In the data rows, 128 means zero.
Here are some points, one per row:
Array([163., 110.,  54., 110., 118., 111., 128.,  47., 127., 126., 104., 142.,  82.,  92., 142., 134., 132., 169.,
        51., 121., 179., 175., 135., 187.])
Array([ 69., 103.,  91., 209., 121., 176.,  97., 178., 165.,  79., 127., 245.,  37.,  90., 124., 103., 122., 116.,
        92., 101., 149., 141.,  86., 222.])
Array([120., 158., 111., 183., 139., 110., 136.,  95., 155., 149., 130., 128., 131., 126., 108., 171., 196.,  12.,
       111., 163.,  52.,  99., 149., 111.])
Array([181., 188.,  77., 133., 103., 146., 147.,   0., 117., 128.,  89.,  70.,  44., 213., 125.,  41.,  79., 187.,
        16.,  98., 131., 255.,  95.,  88.])
Array([ 84., 151., 122., 134., 190., 220., 138., 198., 179., 115., 130., 119., 100., 113.,  99., 175., 128., 130.,
       138., 139., 145., 182., 157., 145.])
Array([100., 203.,  63.,  89., 182., 134., 141., 174.,  95., 170., 120., 129., 173., 118., 192., 120., 157.,  63.,
        88.,  96., 130., 148., 149., 141.])
Array([121.,  72., 116.,  71., 101.,  87., 146., 125., 172., 123., 173., 140., 167., 228., 106., 132., 136., 162.,
       100.,  86.,  97., 132.,  59., 128.])
Array([ 57., 175., 140., 129.,  88., 124., 138., 151., 174., 137., 105., 117., 162., 166.,  90., 163., 189.,  90.,
       176., 122., 156.,  31., 180.,  84.])
Array([122.,  99., 165., 172., 138., 109.,  31., 124., 129., 137., 144., 150., 184., 110., 205., 189., 169.,  87.,
        99.,  72., 103., 136., 183.,  77.])
Array([147., 192., 192., 162., 104., 253., 140., 154., 169., 137., 149., 198.,  99., 136., 129.,  75., 131.,  90.,
       123.,  46.,  47., 138., 154., 151.])
Array([171.,  71., 124.,  97.,  93., 127., 117.,  69., 148., 131.,  88., 122., 142., 107.,  77., 202.,  80., 145.,
        79., 146., 135., 133.,  63., 205.])
Array([160.,  99.,  99., 135.,  25., 181., 134.,  49.,  17., 111.,  51.,  16.,   0.,  36., 244., 115.,   0., 166.,
       105., 167.,  80., 115., 166., 104.])
Array([ 85.,  65.,  17.,  52., 118., 225.,  58., 130., 141., 152., 196.,  76.,  66.,  30., 133., 164.,   0., 153.,
        71., 233., 126., 110., 104., 133.])
Array([109., 110., 138., 145., 165.,  88., 157., 150., 129., 135., 114.,  87., 101., 156., 123., 133.,  74.,  78.,
       209., 204.,  98., 196., 143.,  75.])
Array([116.,  51., 144., 130., 151., 164., 216., 147., 184., 151., 152.,  74., 104., 149., 159., 140.,  95., 140.,
        45., 160., 108.,  82., 123., 157.])
Array([116., 125., 166., 135., 128., 111.,  96., 148., 182., 104., 180., 147.,   7., 137.,  98.,  44., 133., 159.,
       120., 136., 162., 113., 136., 179.])
Array([172., 140., 194., 148., 135., 117.,  90.,  73.,  72., 190.,  71., 155., 174., 211., 130., 158., 150., 162.,
       181., 143.,  98., 115., 177., 138.])
Array([183., 146., 136.,  90., 169.,  61., 138., 117., 141., 193., 150., 149., 146., 117., 169., 117., 153.,   4.,
        72.,  96., 130., 112., 175., 150.])
Array([131., 152., 146.,  97., 194., 174., 172., 144., 140., 103., 141., 130., 146.,  99., 178.,  92., 145.,  98.,
       166., 178.,  41., 114., 121., 114.])
Array([ 83., 124., 117., 112., 149.,  85., 177.,  89.,  84., 182.,   2., 102., 172.,  82.,  73.,  88.,  72., 149.,
        58.,  50., 152., 130., 119., 111.])
Array([158.,  93., 136., 124., 153.,  93., 141., 142.,   5., 168., 125., 131., 172., 157.,  75., 189., 153., 125.,
       146., 105., 149., 135., 156.,  92.])
Array([118., 173.,  80., 198., 105., 135., 122., 172., 172., 190., 157., 144., 135., 116., 114., 114.,  83., 144.,
       139., 171.,  85., 108.,  61., 154.])
Array([168., 174., 135., 158., 212., 184., 183., 103., 152., 201., 149., 157., 181., 131., 215., 123., 103.,  72.,
       161., 165., 121.,  87., 114., 108.])
Array([ 94., 101., 134., 135.,  80.,  86., 196., 192., 124., 152., 119., 113., 146.,  98., 125., 126., 111., 139.,
       114.,  95., 101., 142., 124., 117.])
Array([160., 104., 151., 169., 166., 107., 107., 106.,  80., 117., 114.,  72., 100., 141.,  77., 167., 135., 103.,
       107., 148., 138., 132., 109., 127.])
Array([ 94., 153., 204., 109., 111., 148., 129.,  97.,  99., 121.,  81., 127., 142., 167.,  94., 103., 133., 182.,
        81., 104., 120., 118., 144.,  96.])
Array([147., 172., 136.,  92., 165.,  95., 141., 124., 120., 127., 110., 115., 141., 141., 112.,  96., 146., 159.,
       146., 161., 143.,  74., 104., 193.])
Array([152., 102., 126., 160.,  58., 128., 158., 159.,  66., 130.,  73., 120.,  71., 132., 149., 175.,   0., 131.,
       140., 209., 147.,  88., 161.,  39.])
Array([119., 176., 147.,  75., 173., 125., 104.,  70., 201.,  82., 131., 128., 113., 149.,  55., 108., 161., 187.,
       107., 120.,  98., 142.,  96., 127.])
Array([ 66., 230.,  95., 125., 122., 102., 156., 171.,  98., 138., 177., 163., 139., 165., 115., 138.,  87., 140.,
        83., 123., 106., 181., 151., 157.])
Array([ 69.,  40.,  54., 109., 113., 174.,  93., 164., 154., 135., 103.,  66.,  62.,  67., 120., 110.,  63., 133.,
       255., 168., 177., 176.,  95.,  79.])
Array([179.,  83., 162., 126.,  79.,  34., 154., 201.,  68., 154., 119.,  38., 153., 110., 184., 148.,  63.,   6.,
       155., 174., 114.,  94., 182., 129.])
Array([ 85., 119.,  90., 139., 151., 119., 129., 151., 147., 119.,  96., 147., 127., 130., 132., 147.,  72., 187.,
       127., 100., 151., 201., 134., 158.])
Array([113.,  77., 128., 102.,  75.,  78.,  60.,  71.,  68., 184., 131., 123., 149., 159., 128., 141.,  86., 111.,
        50., 136.,  64., 138., 175., 131.])
Array([ 72.,  35., 112.,  59., 102., 139.,  88., 130., 118., 103.,  59., 126., 134., 102., 125.,  96.,  65., 197.,
       137., 168., 162.,  51.,  93., 139.])
Array([174., 165., 112., 126.,  78., 160., 120., 143., 164., 141., 140., 223.,  77., 194., 125., 119., 119., 151.,
        93.,  86., 184., 126.,  81., 128.])
Array([ 94., 139., 116., 138.,  73., 173., 141., 152., 126., 153., 137., 166.,  92., 135.,  99., 139., 210., 149.,
       133., 150., 154., 146., 136., 154.])
Array([ 75., 114., 124., 136., 122., 141.,  93., 116., 108., 103., 143.,  78., 140., 152., 108., 128., 148., 121.,
       136.,  77., 188.,  54., 134.,  73.])
Array([116., 128., 120., 179.,  32., 221.,  88., 100., 201., 121., 164., 104.,  86., 143., 122.,  71., 155., 116.,
        87., 102., 189., 133., 138., 139.])
Array([ 99.,  52., 111., 111., 135., 117., 133., 130.,  17.,  75., 157., 107., 145., 127., 121., 149., 122., 114.,
       146., 186., 109., 130., 210.,  97.])
Array([168.,  96., 147., 145.,  72.,  60.,  76., 119., 131.,  81., 131., 114.,  96., 149., 124., 135.,  64.,  89.,
       116.,  57., 215., 123.,  82., 140.])
Array([163.,  74., 143., 113., 167., 159.,  98., 132., 205., 131., 167., 160., 120.,  83., 116., 111., 208., 157.,
        82., 106., 134., 152.,  68., 130.])
Array([ 59., 162., 168.,  62., 180., 124.,  99., 255., 188., 165., 204.,  92., 175., 131., 115., 194., 227.,  99.,
       153.,  94., 140.,  84.,  84., 101.])
Array([132., 133.,  94., 147., 165., 192.,  33., 179., 153., 114., 146., 138., 167., 176., 146., 133., 181., 162.,
        78., 189., 114., 113.,  93., 129.])
Array([104.,  19., 132., 189.,  95.,   0., 114., 103.,  44.,  67.,  43.,  69.,  29., 149., 100., 106., 141., 212.,
       102.,  45., 206., 127.,  85., 152.])
Array([123., 148., 172., 114., 107., 114.,  95., 136., 126.,  97., 172., 191., 119., 115., 142., 164., 147., 134.,
       133., 181., 127., 183., 118., 145.])
Array([168., 168., 137., 158.,  93., 136.,  67., 137., 151.,  39., 121., 231., 237., 167., 133.,  95., 187., 136.,
       171., 141., 116., 127.,  82., 162.])
Array([172., 142., 104., 119., 171., 176., 126., 114., 141.,  87., 147., 184.,  90., 140., 191., 132., 167., 186.,
       134., 122., 125., 118., 213., 111.])
Array([177., 147.,  95., 131., 149., 125., 161., 123., 154., 130., 172.,  70., 120., 122., 211., 147., 139., 166.,
        92., 106.,  42., 128., 144., 144.])
Array([160.,  84., 206., 126., 163.,  70., 148., 132.,  92., 199., 114.,  36., 218., 100.,  84., 135., 126., 117.,
       177., 118., 117., 171., 232., 102.])
Array([135., 131., 132., 125., 127., 114., 137., 172., 136.,  97., 160., 130.,  96., 105.,  91., 143., 111.,  98.,
       124., 103., 136., 128., 118.,  74.])
Array([ 52.,  63., 136., 114., 100., 109., 149.,  89., 152.,  87., 186.,  93., 172., 108., 157., 130., 138., 111.,
        77., 113.,  87., 188., 136.,  96.])
Array([ 81., 112., 157., 115., 137., 118., 110., 136., 152.,  88.,  75., 104., 128., 100., 135., 119., 161., 197.,
       109.,  88., 147.,  99., 117., 131.])
Array([ 99., 177., 141.,  67.,  76., 131., 164., 134., 131., 106., 147., 183., 190., 139., 131., 114., 158., 154.,
       178.,  93.,  93., 170., 102., 130.])
Array([145., 111.,  89., 132.,  85., 133., 133., 145.,  38., 129., 152.,  32., 140., 104., 150., 131.,  94.,  96.,
       243., 122., 118., 136., 162., 160.])
Array([ 95.,  92.,  18., 135., 134., 202., 144.,  94., 128., 110.,  66., 151., 100., 174., 101.,  33., 195., 143.,
        79., 110., 138., 154.,  35., 111.])
Array([141.,  49., 167., 123., 159.,  37., 100., 209., 156., 193., 121.,  79., 196., 120., 126., 134., 141., 109.,
       178., 145., 169., 111., 161., 114.])
Array([137., 179., 119., 162., 158.,  61., 111.,  96., 119., 197., 144., 176.,  96., 155., 103., 141., 176., 117.,
       105., 121., 141., 123.,  69.,  80.])
Array([ 97., 155., 109.,  61., 134., 126., 178., 141., 131., 122.,  74., 111.,  79.,  89., 124., 104.,  95., 120.,
       228., 194., 128.,  71., 173., 136.])
Array([115., 102., 110., 118., 136., 153.,  76.,  69., 110., 117., 109., 160., 171., 135., 129., 111.,  95., 103.,
       123.,  80.,  82.,  99.,  81.,  51.])
Array([154.,  82., 166.,  82., 154.,  98., 109., 113.,  93., 161.,  68.,  89., 212., 125.,  90., 158., 130.,  79.,
       198.,  45.,  70., 136., 144., 103.])
Array([185., 216., 192., 142., 241., 181., 230., 252., 190.,  68., 133., 100.,  98.,  87., 111., 112., 147., 115.,
       253.,  97., 152., 146., 101., 165.])
Array([193., 155., 146., 154., 115.,  64., 151.,  54.,  93., 134.,  92., 154., 132., 201., 121., 110., 179., 148.,
       179.,  69.,  94.,  90., 128., 137.])
Array([137., 171.,  98., 163., 148., 155., 135., 119., 167., 142., 152., 113., 119., 150.,  84.,  93., 140., 121.,
       147., 121., 151., 160., 158., 144.])
Array([120., 210., 146., 177., 170., 171., 177., 106., 138., 173., 112., 139., 162., 113., 133., 141., 159., 166.,
        61., 180., 192.,  67.,  95., 132.])
Array([125., 117., 152., 150., 109., 135., 145.,  72., 151.,  84., 141., 112., 150., 143., 112.,  71., 115., 122.,
       134., 166., 127.,  82.,  77.,  43.])
Array([152., 174., 127.,  89., 126., 139., 114., 156., 141., 120., 111., 116., 121., 106.,  74., 164., 162., 133.,
       124., 150.,  33., 140., 188., 115.])
Array([127., 169., 161., 144., 154., 114.,  80.,  95.,  82., 120., 145., 157.,  72., 119.,  99., 103., 157., 100.,
        96., 143., 127., 199., 156., 151.])
Array([207., 139., 222., 145.,  62., 100., 172., 142.,  95., 113., 103., 125., 185.,  74., 105., 137., 136., 117.,
       168., 150., 153.,  81., 115., 116.])
Array([139., 115., 170., 135., 134., 143., 130.,  99., 142., 104., 196., 134., 189.,  91., 188., 138., 132., 151.,
       116., 138., 162., 141.,  94., 170.])
Array([110.,  73., 129.,  98., 153., 118., 159.,  97.,  80.,  58., 125., 183., 178., 189., 143., 117., 149., 151.,
       182.,  99., 173., 133., 115., 175.])
Array([173., 181.,  73., 149.,  98., 116., 118., 130., 146., 109., 159., 207., 169.,  29., 145., 147., 160., 163.,
       122., 148., 182., 107., 163., 141.])
Array([161., 148.,  82., 180., 184., 133., 157., 108., 204.,  93., 153., 138., 135., 121., 143., 168., 106., 120.,
       161., 127., 123., 106., 197., 134.])
Array([107., 109., 122., 115., 133., 111., 189., 127.,  85., 118., 141., 167., 111., 167., 101.,  90., 140.,  57.,
       163., 112., 127., 118.,  98., 116.])
Array([145., 234., 157., 117.,  97., 126.,  81., 170., 151., 178., 221., 220., 122.,  92., 243., 196., 134., 126.,
       156., 226., 144., 141., 147., 221.])
These points spread out most along one direction. Take the direction at right angles to it along which they spread out most. Go by this last direction. How far along it is each point below, from 0 to 99? The average is 50, and the first point in the table lies past the average. One standard deviation of the points above along it is 16.
Array([127., 169., 161., 144., 154., 114.,  80.,  95.,  82., 120., 145., 157.,  72., 119.,  99., 103., 157., 100.,
        96., 143., 127., 199., 156., 151.]) ~ 57
Array([ 52.,  63., 136., 114., 100., 109., 149.,  89., 152.,  87., 186.,  93., 172., 108., 157., 130., 138., 111.,
        77., 113.,  87., 188., 136.,  96.]) ~ 50
Array([116., 125., 166., 135., 128., 111.,  96., 148., 182., 104., 180., 147.,   7., 137.,  98.,  44., 133., 159.,
       120., 136., 162., 113., 136., 179.]) ~ 72
Array([ 57., 175., 140., 129.,  88., 124., 138., 151., 174., 137., 105., 117., 162., 166.,  90., 163., 189.,  90.,
       176., 122., 156.,  31., 180.,  84.]) ~ 34
Array([ 94., 153., 204., 109., 111., 148., 129.,  97.,  99., 121.,  81., 127., 142., 167.,  94., 103., 133., 182.,
        81., 104., 120., 118., 144.,  96.]) ~ 55
Array([ 59., 162., 168.,  62., 180., 124.,  99., 255., 188., 165., 204.,  92., 175., 131., 115., 194., 227.,  99.,
       153.,  94., 140.,  84.,  84., 101.]) ~ 32
Array([160.,  99.,  99., 135.,  25., 181., 134.,  49.,  17., 111.,  51.,  16.,   0.,  36., 244., 115.,   0., 166.,
       105., 167.,  80., 115., 166., 104.]) ~ 58
Array([110.,  73., 129.,  98., 153., 118., 159.,  97.,  80.,  58., 125., 183., 178., 189., 143., 117., 149., 151.,
       182.,  99., 173., 133., 115., 175.]) ~ 50
Array([183., 146., 136.,  90., 169.,  61., 138., 117., 141., 193., 150., 149., 146., 117., 169., 117., 153.,   4.,
        72.,  96., 130., 112., 175., 150.]) ~ 33
Array([163.,  74., 143., 113., 167., 159.,  98., 132., 205., 131., 167., 160., 120.,  83., 116., 111., 208., 157.,
        82., 106., 134., 152.,  68., 130.]) ~ 67
Array([ 84., 151., 122., 134., 190., 220., 138., 198., 179., 115., 130., 119., 100., 113.,  99., 175., 128., 130.,
       138., 139., 145., 182., 157., 145.]) ~ 55
Array([116., 128., 120., 179.,  32., 221.,  88., 100., 201., 121., 164., 104.,  86., 143., 122.,  71., 155., 116.,
        87., 102., 189., 133., 138., 139.]) ~ 77
Array([ 95.,  92.,  18., 135., 134., 202., 144.,  94., 128., 110.,  66., 151., 100., 174., 101.,  33., 195., 143.,
        79., 110., 138., 154.,  35., 111.]) ~ 85
Array([207., 139., 222., 145.,  62., 100., 172., 142.,  95., 113., 103., 125., 185.,  74., 105., 137., 136., 117.,
       168., 150., 153.,  81., 115., 116.]) ~ 29
Array([123., 148., 172., 114., 107., 114.,  95., 136., 126.,  97., 172., 191., 119., 115., 142., 164., 147., 134.,
       133., 181., 127., 183., 118., 145.]) ~ 53
